Rows swapped in pairs by one turn or mirror: which row each one swaps with:
q_259: [ 16 -19   7   4   0   1  11  18  -2 -20  31   3  24  20 -11  13   9  -6
   3  12]
q_867: [ 25 -17   7   4   2   1  15  17   3 -19  32   5  23  16 -14  16   2 -10
  -2   7]
q_357: [  2  -1   8  -4  -5 -10 -15 -11   6 -13  20  20  -2  29  19  21  -3   2
   7 -12]
q_680: [ -8   4  -4 -11  -3 -18 -10  -5   0 -20  27  14  -2  27  11  30   0  -1
  13 -12]
q_987: [  1  -2  -9 -13 -10 -21  -2  -1  11  -3  23 -13 -11  19  -3  21 -18 -28
  -5  12]
q_23: [ 39 -19  14   9   0   1  10  -3   7 -21  21  15   3  10  -3  12 -21 -12
   2   3]
q_580: [ -1  -3  -9 -11 -17 -20   1  -2  10  -3  23 -17  -5  16  -6  18 -16 -22
   2  18]
q_559: [ -7 -13   3  -9 -15   9   5  13  -7   2   8  -1  -5  24  19   3  -5 -13
 -10  17]
q_810: [ 17  -7   2 -11  -5   2  -5   3 -20 -36  40   8   2  18  -1  28  -6 -20
  15   3]
q_172: [-10 -10  -6  -6  -8   1   2  23 -12  -4  19   5  14  25  13  15  12  -9
  -3   4]
q_475: [ -6   7 -13 -11   4 -24  -5   3  -6 -12  31  11   4  22   6  28   8   1
  15  -2]
q_472: [ 13 -10   3 -16 -14  -2   5   6 -16 -26  42  -7   5  23  -6  26 -10 -20
  15  21]
q_886: [ 21  -3   3  -9  -1   3  -7   2 -14 -42  35  13   2  11   7  27  -6 -16
   9   1]
q_488: [ 14 -15   2  10   2  -8  14  11  -6   5  21  16  12  16  17   5   9  11
   0   9]
q_526: [ 35 -19  18   4  -5   2   5 -11   5 -22  21  12  -2  10   1  17 -22 -17
   5   0]
q_745: [ -1  -6   9  -1 -13 -11   8   2   1 -22   2  17  -1  13  -1   0  -6  13
  -7  18]
q_109: [  7 -11   2   2   4 -12   9   9  -9  14  34   4  11  25  15  15  11   8
   6  10]
q_493: [ -6  -1   0 -13 -23 -13   5   1   6 -13  14  -4 -10  23  -9  10 -18 -19
  -1  26]
q_272: [ 14  -6   9  -4 -11  -6  -7 -17   3 -14  23  24  -8  25  14  18 -15   1
   7 -15]
q_682: [ 23  -5   6   0   4  -4  -8   0 -15 -39  32  17   2   9   7  27  -2 -14
   6  -9]
q_138: [  8 -14  -1  -4  -4  -2  11  25 -11 -16  29   2  23  26  -1  15  13  -5
   2  10]
q_968: [ 28  -9  -2   6   2 -13   4  -8  -4  -2  22   7 -18  -6  16   6 -19 -18
   1  21]
q_115: [ 16 -18   5 -12 -13  -5   9   6 -12 -17  44  -7   5  21  -5  24 -10 -23
  12  25]
q_803: [ 13 -12   0  10   2  -8  15  12  -5   7  24  19  11  20  17  14   9  13
   0   5]
q_11: [ 22  -6   1  -5   4  -3  -8  -6 -13 -37  28  18  -1   9   9  30  -6 -14
   5 -12]
q_650: [ -5  -4   6  -9 -19  -5  10   3   3 -14   5  -4  -9  17  -7   6 -18 -14
  -4  29]
q_692: [  8   7 -20  -4  11 -33   2  -4 -10 -11  30   4 -10   1   1  18  -4  -1
  10  18]
q_545: [-12 -12  -4  -5 -13   4   4  21  -9  -4  16  -1   6  29  16   8   3  -9
  -9  12]
q_198: [ 17 -12   6  -1 -10   2   7   1  -8  -1   9   7 -15   7  24   0 -18 -14
  -9  24]
q_578: [ 35 -21   7  10  -4  -3  15  13  -1 -20  30  10  16  13  -9  20  -1  -6
  -5   7]
q_704: [ 12  -2 -12   2   6 -18 -11   1   8   4  19   2  -9  10  19  23  -7 -20
  -7 -11]
q_720: [ 17 -12   6   0  -5  -2   8  -7  -9  -6  10  13 -20   5  22   4 -23 -13
  -9  23]
q_63: [ 16 -20  -2   3  -3   1  15  19   0 -16  30   3  26  23  -9  12   8  -8
   2  14]
q_749: [ 33 -19   9  11  -4   2  12  10   3 -18  27   9  19  16  -9  12  -5 -11
   0   4]
q_873: [ -9 -13   3  -8 -12   4   1  17  -6  -2  13   2   0  25  25   5   2 -12
 -10  14]
q_444: [ 23   1  -7   0   0 -24   5  -7  -6  -6  20   0 -17  -6   9  13 -20 -20
  -3  23]
q_137: [ -3  -2   6 -12 -18 -10  10   2   3 -19   0   9  -4  11  -8   1 -15   0
  -4  22]
q_169: [ 13  -1 -16   1   1 -21  -8  -4   7   3  23   3 -12   9  19  20 -14 -26
  -7  -3]
q_461: [  1  -6  13  -8 -14 -16  12  -1   4 -23   0  19  -4  12  -3   0  -5   6
  -4  20]
q_42: [ -1   0   6  -7 -21 -13  12   3  -2 -23   1  10  -3  14  -5  -1 -16   0
   0  24]
q_863: [ 18   6 -17  -2   4 -30   5  -4  -9  -8  22   7 -15  -3   3  16 -14 -11
   5  25]
q_630: [ 24  -3  -1   1  11  -7  -8   0  -4 -31  21  22   2  10  12  23  -2 -11
   6 -17]
q_890: [10 -8  6  7  0 -6  8  7 -3 -5  8 27 11 18 15  6  7 17 -3  1]
q_564: [ -8 -10   6 -13 -25  -9   3   1   5 -13  15  -8  -9  23  -8  15 -17 -17
  -5  21]
q_438: [ 12 -16  -4  -1  -8  -7  10   7  -9  13  42   2   6  31   6  18   3   4
  13  18]
q_349: [ 27  -4  -1   2  -1 -15   7  -7  -8   0  15   5 -19  -4  12   9 -21 -15
  -3  23]
q_676: [ 13  -4   3 -12  -1   6  -4   2 -12 -39  38   9   3  14  -1  22  -5 -18
  19   3]
q_921: [ -6   8  -4  -8  -7 -14  -8  -3   0 -18  27  19   3  25  13  26   2   1
  13 -12]
q_588: [ 14   0 -12   6   9 -14 -11   0   2  -1  20  10  -7   7  22  18  -8 -18
  -5 -16]
q_40: [ 15   3 -13  -6   6 -33   8  -3  -7  -9  24   5 -13  -1  -3  23   0  -3
  14  24]
q_326: [ 13  -4 -10   6  11 -10  -8   4   1  -8  17  20   0  10  22  23   0 -16
  -6 -17]
q_425: [ 17   7 -15   0   4 -30   7  -2  -9  -9  21   4 -16  -2  -3  18 -16  -8
  10  22]

q_272 swaps with q_438
q_682 swaps with q_259
q_704 swaps with q_873
q_357 swaps with q_109
q_138 swaps with q_630
q_720 swaps with q_580
q_40 swaps with q_461

